In the data rows, 128 means zero.
Here are some points:
136 121 170 176 132 164 137 102 158 102 177 121 142 106 161 118 128 118 127 104 119 96 130 155 120 113 104 140 149 135 101 123 146 170 83 125 110 111 86 77 130 100 128 84 127 156 97 123 145 170 122 69 161 131 126 134 74 140 110 143 143 100 110 152 144 141 113 131 117 143 145
150 84 189 157 141 124 140 97 154 88 184 70 131 94 198 134 113 107 183 91 123 104 124 128 140 103 108 133 160 90 70 132 146 177 60 130 141 71 115 58 88 105 126 84 114 167 139 103 150 109 126 83 185 134 114 147 111 70 144 109 128 128 106 157 134 141 139 132 147 118 107
109 96 96 133 110 156 127 141 144 164 137 144 131 127 144 138 125 94 165 127 133 178 164 155 131 122 109 140 158 109 142 89 157 140 127 134 135 141 100 120 112 124 132 111 96 141 138 103 154 98 115 138 132 96 114 135 125 119 136 136 130 121 145 139 117 150 104 153 124 122 138
118 142 119 119 116 97 160 98 130 158 116 146 120 144 109 125 161 156 151 135 106 130 103 110 122 123 149 147 107 148 128 114 172 111 129 116 166 118 122 155 109 106 95 150 85 156 122 129 119 125 114 128 145 120 127 118 141 151 106 153 103 131 110 116 112 143 128 139 106 174 106
105 127 125 152 136 99 95 138 118 121 82 128 127 140 134 122 137 141 124 148 171 128 110 128 117 117 105 96 122 127 112 118 113 100 162 116 129 113 141 167 169 83 105 142 106 133 120 125 91 132 113 138 110 144 145 98 132 137 127 144 102 137 164 65 100 126 121 131 118 160 128
106 99 174 135 135 112 142 135 98 135 109 157 125 121 135 122 104 136 151 127 131 131 148 144 82 148 116 110 107 127 113 97 148 167 140 113 133 135 107 102 130 112 149 109 100 151 100 129 123 150 103 136 156 154 121 115 104 97 131 156 125 119 115 92 122 158 149 158 131 128 170
150 137 189 138 69 164 90 145 208 165 151 170 160 162 117 132 109 112 136 100 92 121 122 85 137 119 139 89 141 122 103 129 107 140 87 153 78 123 141 49 119 166 152 157 179 137 170 147 125 114 115 86 93 109 156 134 128 124 105 144 117 157 149 178 128 83 114 107 105 84 160
151 124 169 111 68 156 102 168 173 122 195 143 148 146 158 102 144 81 156 76 147 126 146 70 139 97 95 136 155 139 88 94 129 165 60 140 107 135 135 73 126 125 155 87 108 187 138 165 137 163 155 72 144 118 95 115 119 108 105 121 117 110 130 192 126 81 132 165 159 105 137
126 143 96 103 102 146 95 98 150 134 105 181 175 123 100 127 128 131 93 102 179 157 158 112 118 159 150 98 89 121 112 140 119 107 153 165 83 112 109 135 146 123 137 135 135 87 165 160 116 106 123 121 103 119 196 153 147 119 144 96 76 192 164 112 83 101 172 148 137 86 121
144 151 119 125 138 114 116 87 111 116 133 147 141 147 101 98 127 153 118 152 142 94 117 157 101 141 132 126 116 114 177 136 119 95 166 115 100 126 142 185 180 154 147 162 172 117 151 123 120 141 148 135 109 130 147 135 163 186 131 123 150 105 174 95 113 97 139 75 149 125 83
125 131 117 102 105 116 140 152 173 134 138 132 114 143 119 160 177 160 98 140 172 122 142 126 143 96 148 110 123 106 161 130 77 97 167 112 130 153 111 174 126 181 193 130 141 103 118 114 122 90 130 131 96 148 138 97 107 178 151 139 134 127 152 141 150 99 98 102 132 130 89
105 117 114 142 150 133 112 172 123 127 116 118 107 118 121 130 149 125 137 153 117 185 112 130 159 130 108 142 155 133 131 146 127 138 160 115 190 152 132 152 120 110 118 124 88 153 111 125 131 123 118 133 130 116 142 97 150 117 124 155 97 101 99 102 125 141 89 111 116 147 161
107 99 136 107 103 159 102 105 153 126 154 108 150 138 130 122 126 106 114 94 132 150 189 97 142 118 149 130 133 141 88 149 140 104 119 164 123 80 123 70 97 115 120 131 140 149 92 115 101 112 111 136 156 121 109 134 113 63 108 139 96 124 126 131 124 127 150 170 118 110 132
170 111 152 138 127 131 139 111 150 113 160 109 117 125 146 120 137 103 151 113 117 92 126 93 110 136 115 147 149 119 136 107 135 138 117 59 146 128 158 63 112 136 107 112 99 129 105 137 139 178 145 100 152 154 105 116 125 137 142 145 156 106 127 172 174 124 141 151 153 131 178
132 88 180 139 140 134 136 168 150 119 184 101 100 114 219 147 92 79 201 147 107 147 140 135 123 84 64 152 146 141 68 155 157 166 62 116 146 105 133 30 77 89 154 94 94 160 132 149 194 157 150 61 159 147 80 137 76 69 151 107 149 147 94 180 151 110 97 175 133 128 158
192 99 132 155 139 127 104 130 100 110 165 117 132 144 132 124 104 95 137 126 92 164 158 161 127 102 102 133 141 137 81 102 127 137 123 115 135 132 146 92 130 105 100 110 86 139 125 119 144 154 128 152 135 132 95 138 82 107 123 125 123 103 109 123 167 145 110 138 135 149 129
101 159 66 94 142 102 112 113 69 133 81 171 147 115 70 150 155 158 73 135 186 119 138 104 90 122 187 127 92 155 153 122 122 124 192 156 119 135 116 155 152 179 152 165 154 53 163 122 88 132 145 142 92 86 175 163 151 144 149 142 110 148 159 95 105 85 165 116 139 105 79
131 107 108 141 158 131 139 103 111 138 130 158 109 131 131 137 136 131 102 150 119 130 139 141 107 115 145 162 124 135 158 173 133 144 119 142 158 102 97 158 132 111 107 103 121 169 103 115 134 115 116 134 128 138 126 97 162 158 118 131 97 95 136 71 91 118 132 127 98 128 142
121 143 110 138 147 114 117 158 101 132 178 133 137 136 152 136 122 147 110 130 162 79 123 123 134 134 130 157 98 141 153 135 125 122 105 128 115 141 138 138 123 141 135 80 119 104 129 128 130 139 162 127 101 147 132 140 110 139 115 111 151 105 147 113 110 137 171 134 167 95 158
161 132 116 111 119 111 174 97 122 116 170 142 111 144 91 158 119 127 126 147 79 139 120 97 153 155 127 74 158 115 143 128 141 102 108 116 67 123 104 159 89 143 124 125 147 128 131 130 128 135 150 172 126 75 136 102 166 139 128 147 173 89 140 162 117 148 89 83 130 151 115
94 139 133 112 102 121 101 120 110 115 58 162 148 162 96 111 130 126 102 129 205 138 161 116 115 151 163 79 82 114 163 139 133 101 169 157 101 166 108 173 132 130 138 179 141 67 125 115 107 80 113 161 97 91 163 153 120 132 126 114 85 179 153 121 81 111 201 119 126 115 122
167 104 105 165 144 113 166 108 149 116 168 80 98 123 152 127 131 115 154 135 104 90 105 166 117 116 91 148 113 170 168 115 135 171 86 114 148 149 105 117 121 125 116 55 131 160 94 150 172 161 131 85 175 165 124 113 168 126 143 119 158 75 98 126 146 155 100 97 124 165 167
148 107 99 133 135 125 118 135 100 162 120 151 114 146 141 132 96 156 130 131 118 122 111 144 111 139 116 119 133 128 115 130 150 163 124 158 123 106 124 134 151 54 105 126 86 184 130 100 115 150 111 135 152 137 148 138 162 100 85 121 102 138 97 87 100 128 117 161 118 136 134
87 157 115 120 158 174 121 104 79 150 101 151 148 172 97 98 105 131 50 165 132 105 110 143 103 141 149 95 81 125 186 142 141 95 186 143 106 125 118 177 131 123 124 153 148 82 96 136 75 132 134 179 93 147 174 141 150 135 113 121 69 191 188 88 75 86 132 130 154 94 127
165 146 159 124 68 131 152 137 166 141 186 155 92 115 146 99 120 102 122 146 40 114 143 118 140 130 99 83 178 136 105 151 125 147 79 177 117 123 161 91 111 168 129 128 114 154 141 118 171 148 131 91 109 81 139 126 153 90 95 95 177 117 133 182 122 108 97 120 125 100 117
92 130 94 115 135 127 132 103 51 180 93 177 123 125 89 133 99 147 110 144 142 88 120 137 133 119 121 92 80 162 162 123 119 84 200 108 115 136 161 214 163 172 112 134 160 84 165 147 134 131 123 141 96 169 159 162 139 124 135 118 115 121 151 100 121 90 181 102 116 133 130
138 107 138 154 88 159 109 136 167 107 120 136 151 75 141 112 116 119 121 108 140 112 186 128 96 131 105 103 125 103 113 127 104 142 100 139 110 92 134 79 123 130 158 123 107 151 130 128 135 113 127 138 148 128 119 159 138 61 111 122 113 158 133 155 100 116 146 151 103 95 153
140 136 149 126 137 137 118 135 97 136 109 105 147 113 170 101 121 132 103 127 128 125 122 113 120 140 132 135 125 132 126 76 138 110 129 131 127 125 135 147 147 154 128 139 108 144 109 149 123 145 118 112 153 172 150 126 94 125 145 141 128 128 111 126 163 140 151 110 147 105 165
118 146 108 95 162 87 119 136 154 112 106 119 164 135 116 98 128 121 142 125 147 118 139 114 163 123 129 139 155 118 197 140 68 106 169 132 191 144 119 175 134 136 120 168 128 64 131 149 106 76 120 160 107 87 129 112 109 123 168 124 104 123 122 143 124 142 105 120 86 139 102
121 143 176 133 106 149 168 153 162 98 179 87 128 105 128 111 152 101 123 135 128 114 115 139 128 92 133 131 155 104 113 114 150 125 114 111 146 142 131 96 123 93 152 141 88 162 123 162 147 141 114 100 140 123 88 129 100 103 140 138 134 130 85 174 171 103 141 111 119 136 160
127 150 156 113 127 148 77 123 132 125 104 146 155 71 129 136 117 121 110 119 154 95 172 113 166 140 143 94 90 119 117 122 137 128 165 142 122 150 154 126 129 144 95 148 124 97 111 163 112 120 122 104 170 160 162 158 91 113 162 104 107 186 145 133 109 101 130 138 138 116 126
167 103 123 118 125 121 134 115 79 138 130 145 83 119 138 143 136 145 110 143 122 151 124 124 131 163 144 90 139 132 160 123 113 86 117 134 160 136 128 157 149 129 110 138 159 121 122 107 100 119 132 155 86 137 127 117 150 135 144 148 167 168 127 127 132 130 115 122 142 125 135
22 more points follow, each with its number after it:
111 95 122 140 112 145 134 123 133 136 150 106 122 143 125 140 156 130 140 86 144 107 108 94 136 127 157 157 138 122 130 126 105 122 124 128 133 164 138 106 129 110 148 130 149 62 167 145 154 85 113 118 150 118 92 150 107 155 142 122 115 112 159 144 93 122 136 95 128 120 93 0
153 146 141 105 151 98 96 109 143 116 156 97 153 120 168 115 138 155 120 123 176 135 102 98 122 142 113 109 98 158 110 134 111 130 140 116 111 85 137 103 134 167 123 119 168 106 143 132 123 143 152 76 179 188 136 131 83 148 121 100 107 120 130 124 149 146 148 158 147 114 97 1
116 127 105 105 119 130 126 125 125 152 55 187 176 141 93 156 125 128 98 128 135 115 124 94 117 111 148 97 110 95 131 124 119 75 168 153 73 124 151 129 164 180 127 181 135 81 142 145 122 84 135 125 136 72 158 146 138 151 158 84 121 196 208 98 104 105 150 136 113 82 154 2
100 137 81 127 199 122 138 115 58 140 101 141 111 113 139 138 122 125 110 121 149 134 129 133 114 126 121 164 112 159 162 133 106 56 186 75 153 153 107 190 159 115 130 126 133 90 109 115 110 130 124 140 121 94 151 107 87 149 131 125 97 119 133 129 136 157 128 113 87 187 103 3
134 129 147 171 116 117 101 125 100 128 131 161 145 108 132 124 153 112 144 114 111 133 127 146 155 137 132 145 114 140 87 165 119 96 154 145 129 117 102 119 127 111 138 126 101 118 152 130 97 89 137 134 89 97 150 157 127 114 103 130 124 144 81 127 112 114 92 112 148 126 96 4
142 145 95 90 101 116 167 118 92 101 127 148 148 161 89 143 123 163 103 165 118 121 124 138 139 184 109 129 110 157 190 99 132 117 96 96 123 139 114 152 139 169 154 117 146 99 115 162 122 124 156 142 116 153 110 76 133 193 141 134 150 139 107 100 124 124 113 83 129 154 94 5
109 119 86 120 122 103 119 125 100 123 100 160 111 119 107 126 126 132 128 140 112 149 152 153 146 137 115 111 141 135 154 162 108 103 155 143 121 159 142 154 131 76 158 177 152 146 94 75 94 69 79 168 84 59 177 137 171 122 86 151 93 150 121 155 134 124 81 113 118 149 110 6
54 123 108 119 163 133 93 104 92 128 83 157 121 109 127 140 127 104 127 110 143 141 144 167 125 144 174 119 104 135 91 109 141 126 203 127 151 115 109 139 117 82 124 122 127 137 111 107 63 148 128 119 175 107 118 152 133 134 112 103 106 148 106 84 121 131 134 180 118 130 122 7
155 148 113 111 120 114 103 104 167 139 129 130 132 127 153 159 148 116 161 123 177 130 147 110 161 132 137 96 149 111 120 112 75 118 142 82 144 122 140 151 125 131 126 133 136 96 146 135 118 125 122 126 115 104 117 114 99 183 182 136 145 125 154 118 125 125 111 135 129 124 130 8
150 162 101 125 135 118 161 117 138 147 134 124 76 132 107 141 159 128 161 148 88 137 127 116 155 172 109 71 122 131 113 153 157 112 107 71 142 113 146 127 102 130 116 117 122 130 116 95 130 136 152 158 122 99 135 126 146 124 171 135 160 134 105 117 144 151 85 103 132 144 106 9
79 130 79 128 162 108 133 135 72 121 78 157 156 144 71 198 98 166 50 138 150 122 140 120 120 162 174 137 52 124 176 125 119 101 237 112 141 160 133 215 185 175 135 190 151 89 147 143 74 106 92 175 107 122 167 163 123 178 124 111 88 156 128 63 113 141 155 115 127 141 104 10
134 117 142 119 89 139 144 131 126 152 141 135 117 115 107 144 108 121 120 122 134 111 148 124 138 96 137 123 146 117 151 139 121 132 133 146 102 115 148 93 129 120 151 140 140 121 109 117 124 135 143 142 136 119 105 124 115 145 137 102 125 158 97 156 139 119 168 123 115 141 163 11
129 126 142 121 122 136 151 109 181 152 145 57 135 142 159 114 123 104 150 71 118 129 111 155 112 96 110 148 144 136 119 132 153 134 72 117 119 107 133 110 126 91 112 60 88 161 121 130 147 162 143 147 175 162 83 135 142 119 119 139 162 138 135 117 137 159 148 166 155 142 153 12
112 142 83 116 114 141 118 133 148 102 108 129 113 130 110 153 125 159 124 146 96 138 141 127 100 147 120 115 132 147 177 168 145 108 87 120 126 122 124 151 144 120 131 161 118 111 122 103 120 106 104 166 108 108 128 81 135 137 128 130 129 127 111 88 143 158 81 128 127 165 112 13
160 171 126 166 141 118 138 100 145 159 143 128 110 120 138 106 126 140 122 125 97 111 101 140 105 117 132 128 138 135 145 118 105 159 151 114 147 129 151 132 102 141 95 100 106 169 98 94 145 155 153 154 143 155 127 109 145 119 139 131 101 125 135 145 146 172 111 138 175 171 178 14
118 129 142 136 110 148 127 128 157 143 117 106 129 123 157 106 111 137 140 129 145 135 153 168 113 128 100 121 126 109 95 155 140 154 138 106 122 135 116 106 88 103 86 138 134 129 153 98 146 146 153 106 125 120 136 176 103 129 106 133 105 107 139 108 99 111 142 158 116 121 172 15
167 81 146 119 122 128 120 165 137 102 150 115 102 137 172 83 113 97 151 107 104 149 125 162 149 82 111 156 168 101 75 106 143 158 79 129 165 121 130 100 106 138 98 91 108 166 103 118 151 145 137 75 176 135 85 104 166 81 109 151 163 113 93 153 151 144 91 149 120 132 160 16
127 159 138 122 144 171 128 105 101 140 112 115 95 130 161 131 110 105 134 121 118 131 113 124 116 113 129 134 134 126 121 128 172 133 104 144 139 131 125 107 116 145 147 99 125 116 121 93 137 126 119 112 139 114 124 127 143 140 147 112 115 140 108 129 113 131 98 133 128 103 119 17
137 148 129 128 100 152 122 167 152 132 133 105 143 146 150 100 138 125 153 89 130 135 131 152 112 96 132 110 148 104 135 141 119 149 96 129 125 133 130 111 118 124 104 91 146 128 108 139 135 153 112 98 106 132 107 110 131 69 136 152 136 114 126 173 147 154 138 113 151 120 123 18
107 124 117 119 102 111 136 141 125 102 151 152 128 133 123 124 112 124 108 129 145 139 133 145 86 131 99 90 114 132 132 126 106 129 129 128 165 153 116 129 137 122 129 147 117 129 139 122 116 155 134 136 132 146 155 127 136 96 119 135 105 117 126 140 148 139 142 146 133 114 127 19
115 79 117 107 108 131 118 115 146 106 118 107 149 76 88 156 118 159 112 89 159 103 130 117 116 122 141 142 135 105 131 100 107 128 156 145 142 130 159 104 111 160 154 135 147 89 122 149 145 128 139 147 101 111 146 137 107 171 116 127 111 132 172 137 141 83 177 93 150 116 105 20
103 142 126 118 162 125 133 79 85 155 88 179 152 163 42 183 141 195 102 169 156 126 111 104 112 146 146 123 109 104 150 154 63 110 184 135 134 127 99 215 174 148 138 175 142 121 158 159 55 164 94 162 132 130 162 127 137 128 145 140 67 164 135 106 130 123 189 146 114 137 95 21
Which three of these numbered points are nearest to each point below, looking only along the 5 directions in which the first points spread most? Their numbers follow each, nearest first.
149 110 154 122 110 157 133 125 135 125 169 116 132 152 103 105 156 128 155 151 90 145 123 151 155 157 135 140 123 139 157 130 127 133 99 97 176 139 154 142 140 137 124 131 164 108 121 119 153 96 173 126 125 105 102 119 145 140 102 154 149 122 124 135 144 131 91 117 140 125 161 > 9 14 17
135 87 202 133 138 132 162 178 199 111 156 68 97 104 187 96 101 77 165 119 109 175 135 154 124 98 120 144 163 126 73 127 113 167 79 112 151 123 114 61 89 98 124 89 95 164 106 134 209 117 117 76 159 129 90 144 122 90 95 115 146 80 80 123 163 173 95 132 100 145 143 > 16 12 18
88 154 130 115 110 136 163 125 109 143 94 132 156 124 96 157 122 136 106 131 163 138 124 109 135 131 131 122 128 113 138 120 140 111 169 142 147 136 135 147 131 152 163 143 230 84 153 106 99 88 123 161 114 92 139 159 119 153 161 136 114 154 153 105 101 108 137 118 101 109 70 > 2 20 21
127 124 108 130 148 153 148 133 105 165 92 119 106 137 146 125 141 121 110 155 124 120 146 149 123 151 169 110 108 102 126 127 140 127 137 141 140 124 140 144 117 115 100 138 118 155 128 114 88 133 153 158 130 149 135 155 132 133 119 144 130 145 103 107 146 122 163 144 145 118 129 > 19 17 4
107 128 127 132 135 151 111 144 121 130 137 142 183 152 122 136 88 99 138 123 164 127 165 138 139 86 91 138 140 110 73 126 124 114 102 155 136 134 116 112 111 107 114 130 102 184 127 127 130 148 159 140 125 149 143 121 136 114 139 139 129 137 113 110 126 107 156 143 101 100 132 > 15 17 19
180 126 135 119 114 110 134 144 150 117 165 121 137 118 125 147 132 135 145 96 115 100 108 150 134 154 110 118 132 162 155 101 119 128 98 111 137 133 110 156 118 135 110 99 122 98 112 125 152 130 150 107 156 89 120 100 111 142 145 116 150 117 155 130 108 144 106 99 137 137 126 > 9 14 18
129 135 123 131 183 127 152 144 84 133 106 100 125 158 124 145 135 144 135 100 149 135 106 118 128 149 140 141 80 102 109 132 131 116 212 135 154 132 120 167 133 123 123 152 128 110 148 129 123 112 86 143 122 171 108 99 148 161 100 178 140 136 126 88 119 119 113 142 133 158 151 > 3 19 13
142 140 87 143 141 112 145 127 89 132 125 140 132 139 95 147 128 176 119 130 130 119 110 127 141 131 140 130 113 129 177 139 116 79 97 130 130 143 112 160 132 161 105 137 193 107 111 169 107 135 108 128 124 155 133 96 136 165 148 136 161 127 156 114 131 133 106 118 143 176 135 > 5 13 3
107 162 108 129 158 136 105 118 103 124 117 128 127 147 82 122 120 149 113 113 173 140 90 168 146 130 165 115 118 134 134 124 96 111 172 117 160 139 130 141 150 130 111 122 145 80 142 120 128 119 119 141 123 129 157 147 121 168 119 115 84 92 162 91 126 175 144 106 126 118 155 > 3 21 19
95 137 95 75 127 128 94 99 99 155 67 137 149 125 110 157 131 148 88 133 159 167 116 106 161 163 151 115 117 147 182 110 104 123 170 109 119 179 102 160 151 154 144 211 182 84 121 148 91 120 115 127 94 103 144 131 130 161 170 147 111 163 152 92 110 119 169 116 99 143 88 > 21 10 2
109 136 100 140 177 102 152 138 91 139 160 115 87 118 134 121 126 142 123 169 127 142 100 142 121 126 103 146 76 113 102 115 129 163 151 78 130 146 101 137 110 102 80 103 99 137 111 124 118 162 101 137 171 189 119 101 138 118 131 147 163 127 120 112 141 131 136 134 108 146 183 > 14 12 17
Now 22 new points, numbered from 0 again:
170 128 133 105 121 103 167 151 129 134 150 108 106 115 165 105 149 131 164 148 75 157 106 119 126 142 131 128 171 141 140 135 136 138 61 132 124 141 90 93 136 102 116 119 134 131 143 100 152 121 128 128 132 94 103 106 152 111 117 138 194 91 122 128 147 126 48 135 128 154 126 0
137 72 138 118 119 145 165 152 165 96 132 111 89 124 179 104 130 102 148 147 89 133 134 125 131 121 96 131 168 116 127 143 152 121 61 117 148 126 104 78 134 136 116 103 114 144 122 108 141 135 156 110 151 119 96 96 116 124 86 117 170 81 112 176 161 167 84 110 156 139 101 1
157 94 151 133 120 138 155 144 131 121 110 96 106 101 128 104 136 125 140 148 129 110 157 115 129 108 114 161 157 160 117 105 116 110 96 125 142 113 134 131 121 71 109 101 124 166 129 127 159 138 126 145 143 100 97 109 112 126 151 138 112 115 107 133 111 145 92 152 160 142 162 2
148 129 121 143 145 143 107 120 90 124 148 159 94 123 145 136 133 150 132 108 142 114 140 110 137 122 141 131 118 171 113 136 175 144 145 132 107 105 187 99 140 89 102 143 113 149 108 127 134 129 114 126 130 158 121 171 143 124 126 157 119 122 121 123 134 153 119 137 105 118 136 3
120 82 145 113 122 142 101 132 115 132 135 129 135 161 113 114 144 130 137 141 150 142 133 105 144 101 131 141 134 96 123 107 126 131 105 113 110 132 123 99 64 124 131 138 159 104 142 172 143 122 118 107 155 141 138 142 100 118 137 97 163 125 151 131 121 140 150 143 103 127 103 4
137 101 159 137 81 123 113 136 180 115 161 127 157 81 150 112 121 123 112 107 144 165 114 117 127 137 129 161 135 97 89 183 131 97 105 139 144 139 149 61 123 144 139 94 152 140 98 137 187 85 132 125 119 109 101 169 159 118 124 129 144 98 102 157 139 86 118 129 93 114 133 5
139 121 140 137 154 102 146 164 130 117 118 156 114 153 148 106 150 132 131 158 99 154 129 152 112 119 116 104 138 127 104 137 148 150 116 131 148 123 114 151 132 119 137 131 101 152 100 146 145 154 127 169 141 117 144 139 168 117 115 111 148 124 107 118 141 128 112 113 161 129 134 6
158 77 161 115 93 126 143 147 176 130 201 101 133 147 177 110 119 126 177 102 42 143 109 142 108 130 124 148 164 140 84 126 156 147 46 131 141 110 158 64 68 120 139 53 96 189 110 100 199 166 178 84 158 137 92 137 127 103 81 145 127 81 123 161 167 137 116 133 127 152 138 7
127 115 138 146 106 110 132 81 161 135 138 115 116 84 145 110 137 131 126 123 131 107 122 114 129 112 142 114 126 114 116 104 121 121 49 135 89 143 174 111 119 179 118 114 141 151 133 150 119 144 134 103 104 160 72 152 121 125 149 134 163 121 142 141 151 98 118 99 123 87 159 8
101 110 133 119 122 122 106 107 142 119 176 140 142 119 104 172 101 144 103 140 141 137 140 87 134 151 132 152 128 152 90 127 113 147 104 142 88 118 140 98 98 159 152 159 150 100 153 139 116 117 95 86 107 132 113 139 99 116 131 135 163 163 159 122 132 140 185 129 119 78 93 9
151 143 151 126 95 121 121 116 139 131 172 114 97 117 141 119 140 100 153 109 104 139 107 131 118 124 110 123 149 150 114 131 150 149 108 136 113 135 115 88 121 120 120 105 126 167 104 123 166 137 112 100 142 153 150 152 128 95 102 131 147 151 123 134 147 130 147 107 137 143 163 10
120 130 139 145 137 111 110 178 147 111 171 94 127 118 174 133 126 142 138 109 109 142 125 122 171 134 83 147 151 127 105 107 133 133 78 142 107 111 152 85 122 145 109 116 148 141 119 99 153 156 178 82 137 164 103 155 91 107 123 127 156 138 145 130 157 115 135 114 120 99 120 11
134 143 134 91 120 132 109 106 153 136 150 144 106 137 149 160 144 152 117 156 101 115 118 104 102 113 125 114 170 111 150 140 111 139 102 134 61 126 123 135 100 150 135 89 126 136 107 111 114 80 123 134 132 94 115 116 180 141 125 130 132 108 107 123 137 129 86 105 121 126 88 12
99 116 137 136 117 133 157 152 152 112 168 123 140 129 171 130 142 128 161 105 171 149 104 123 114 82 107 178 107 121 107 99 116 146 138 140 160 148 107 101 119 108 138 102 144 137 153 163 167 128 148 77 141 183 133 108 91 158 133 133 113 95 145 137 139 129 139 142 141 135 119 13
152 103 85 136 129 139 148 128 56 143 132 158 74 155 87 122 134 152 108 140 112 137 133 154 130 159 102 103 149 145 146 149 131 114 144 121 134 95 108 179 124 135 103 158 134 126 110 148 64 129 118 160 156 129 131 132 144 163 145 143 137 122 156 121 135 137 104 106 107 181 138 14
133 165 86 148 118 143 129 76 67 113 91 171 99 140 106 159 122 172 54 160 137 117 152 109 144 182 144 105 136 111 167 128 131 128 164 137 112 133 151 174 138 138 114 149 112 111 177 87 104 105 114 181 110 119 157 167 145 128 133 117 105 186 128 90 127 120 120 105 152 130 120 15
161 168 130 142 93 101 124 111 125 118 110 136 99 164 117 119 110 90 95 134 93 143 137 132 137 148 89 89 168 135 149 135 147 137 66 149 90 180 150 134 130 130 136 133 108 131 102 125 112 139 123 132 125 101 113 67 179 123 103 100 144 138 99 164 144 141 116 117 138 112 142 16
155 127 120 147 119 141 145 116 108 129 138 115 97 118 181 162 121 111 114 125 102 142 130 141 112 104 107 142 135 108 124 135 151 156 76 141 172 123 110 139 125 118 146 101 114 165 127 140 141 152 143 113 168 178 138 125 109 131 139 142 136 94 108 109 129 130 138 140 130 147 136 17
132 142 115 126 137 178 151 94 90 119 131 122 102 146 131 133 116 116 108 170 116 136 116 133 117 139 115 144 146 116 174 96 137 105 90 130 117 143 169 142 171 145 114 117 172 97 136 108 103 159 135 193 117 137 118 143 153 144 100 106 134 126 108 87 151 108 129 128 148 107 160 18
121 127 147 169 171 116 152 110 124 122 124 97 137 146 133 108 122 127 123 91 139 128 159 151 113 109 106 139 93 133 94 113 164 139 128 94 149 140 120 123 153 105 98 122 98 118 113 129 101 172 128 136 137 162 109 140 98 97 130 112 108 124 112 104 144 138 146 152 166 168 130 19
119 165 84 94 115 109 117 101 87 117 93 189 162 166 79 128 151 158 63 140 128 123 101 100 118 154 176 131 97 140 163 130 115 96 144 122 82 164 143 193 210 162 159 190 161 50 147 115 112 94 119 167 64 134 185 75 153 163 127 88 102 152 167 107 96 90 108 140 161 119 82 20
146 131 110 121 149 111 140 127 148 118 105 139 146 131 107 125 117 117 147 116 156 131 128 133 139 150 159 115 132 122 129 132 148 99 179 126 105 135 134 180 97 158 142 183 154 121 90 138 129 117 137 145 122 115 153 132 131 162 170 127 105 107 138 110 78 140 157 127 132 149 95 21
Which three of these numbered points are nearest to each point below, looking only along the 5 directions in which the first points spread most? Their numbers follow each, nearest first.
162 121 90 136 143 116 157 103 85 170 104 141 131 106 140 123 91 114 94 150 157 104 101 139 110 161 106 112 118 132 163 131 137 125 149 134 136 156 135 162 164 127 125 121 89 122 148 122 109 141 121 174 106 135 112 121 148 165 122 144 102 118 102 135 119 165 121 141 122 137 106 > 14 18 6
110 129 83 153 135 116 142 128 82 151 94 108 91 104 103 119 122 143 163 78 121 110 113 142 137 116 162 158 99 131 146 176 92 100 190 131 154 134 113 160 136 84 113 143 125 119 147 130 110 141 106 169 93 123 108 128 117 109 123 153 126 120 128 91 102 122 108 110 135 155 121 > 14 21 6
127 129 119 97 144 86 157 141 153 123 126 112 146 136 92 152 143 143 106 93 133 148 139 143 129 121 147 141 150 126 116 114 115 147 126 97 151 120 133 95 154 127 105 136 126 101 92 113 119 120 146 110 103 119 113 118 106 115 133 117 159 125 103 135 115 164 122 90 114 108 101 > 4 6 2
104 77 165 120 154 118 123 169 149 96 130 49 137 94 157 142 125 93 157 126 154 115 119 129 139 103 142 178 96 121 118 98 103 119 171 137 109 113 145 83 121 112 86 118 127 166 125 149 125 144 111 91 157 107 103 117 57 68 115 122 90 154 136 178 172 141 173 162 97 136 108 > 13 4 19
172 166 110 102 122 123 109 111 130 133 152 137 106 164 108 114 120 128 106 171 78 149 151 131 129 141 107 91 172 99 103 129 127 103 92 145 97 132 108 140 157 139 133 105 133 157 111 103 145 149 163 141 114 108 134 136 158 95 133 103 138 120 141 119 126 96 130 106 108 111 161 > 16 12 6
155 86 173 154 117 120 123 165 199 78 178 88 137 75 179 109 112 123 179 123 116 127 132 163 131 84 100 180 202 123 56 94 125 176 94 111 156 85 119 25 73 101 109 78 108 171 132 152 172 140 118 72 173 164 102 124 81 92 134 142 138 93 91 178 157 147 96 147 109 170 149 > 7 1 11
100 140 108 133 113 98 145 139 190 129 93 113 122 127 138 75 149 143 130 148 176 165 100 138 131 112 108 112 150 135 116 132 116 129 120 134 143 155 120 97 131 138 111 134 122 94 141 126 137 111 121 140 121 83 114 91 133 166 142 148 189 105 140 113 113 118 110 129 141 146 142 > 12 4 21
106 154 84 124 133 137 108 108 126 152 97 184 128 147 96 129 99 130 86 120 140 101 134 127 89 167 155 76 92 135 166 151 129 113 139 102 103 133 113 164 163 145 107 168 90 98 120 101 105 110 133 154 115 105 171 116 171 146 115 133 124 158 132 71 119 121 139 151 125 85 118 > 15 21 20
117 123 125 138 130 112 95 151 155 94 162 115 146 118 125 118 132 107 174 49 133 131 141 141 127 87 119 174 138 119 101 109 134 143 129 125 152 163 121 71 162 141 160 113 103 137 142 124 105 137 134 100 137 119 86 116 98 128 126 132 130 109 122 143 139 110 163 139 145 94 148 > 13 4 11
149 146 136 172 142 132 132 102 94 105 155 134 123 124 184 128 140 104 117 145 136 137 125 117 134 136 91 137 123 159 128 102 168 173 75 133 142 146 104 112 127 158 140 90 136 142 113 144 113 169 142 110 174 144 119 150 96 124 137 123 116 98 171 118 152 168 165 85 123 136 152 > 17 10 11
82 174 127 73 139 93 103 109 79 123 71 150 144 124 50 141 121 165 138 155 142 95 131 134 101 170 146 128 122 116 175 148 127 73 109 145 109 171 157 225 160 176 151 179 163 93 138 162 112 97 119 158 108 142 183 140 141 172 165 119 127 143 163 97 109 133 148 98 120 90 86 > 20 15 21
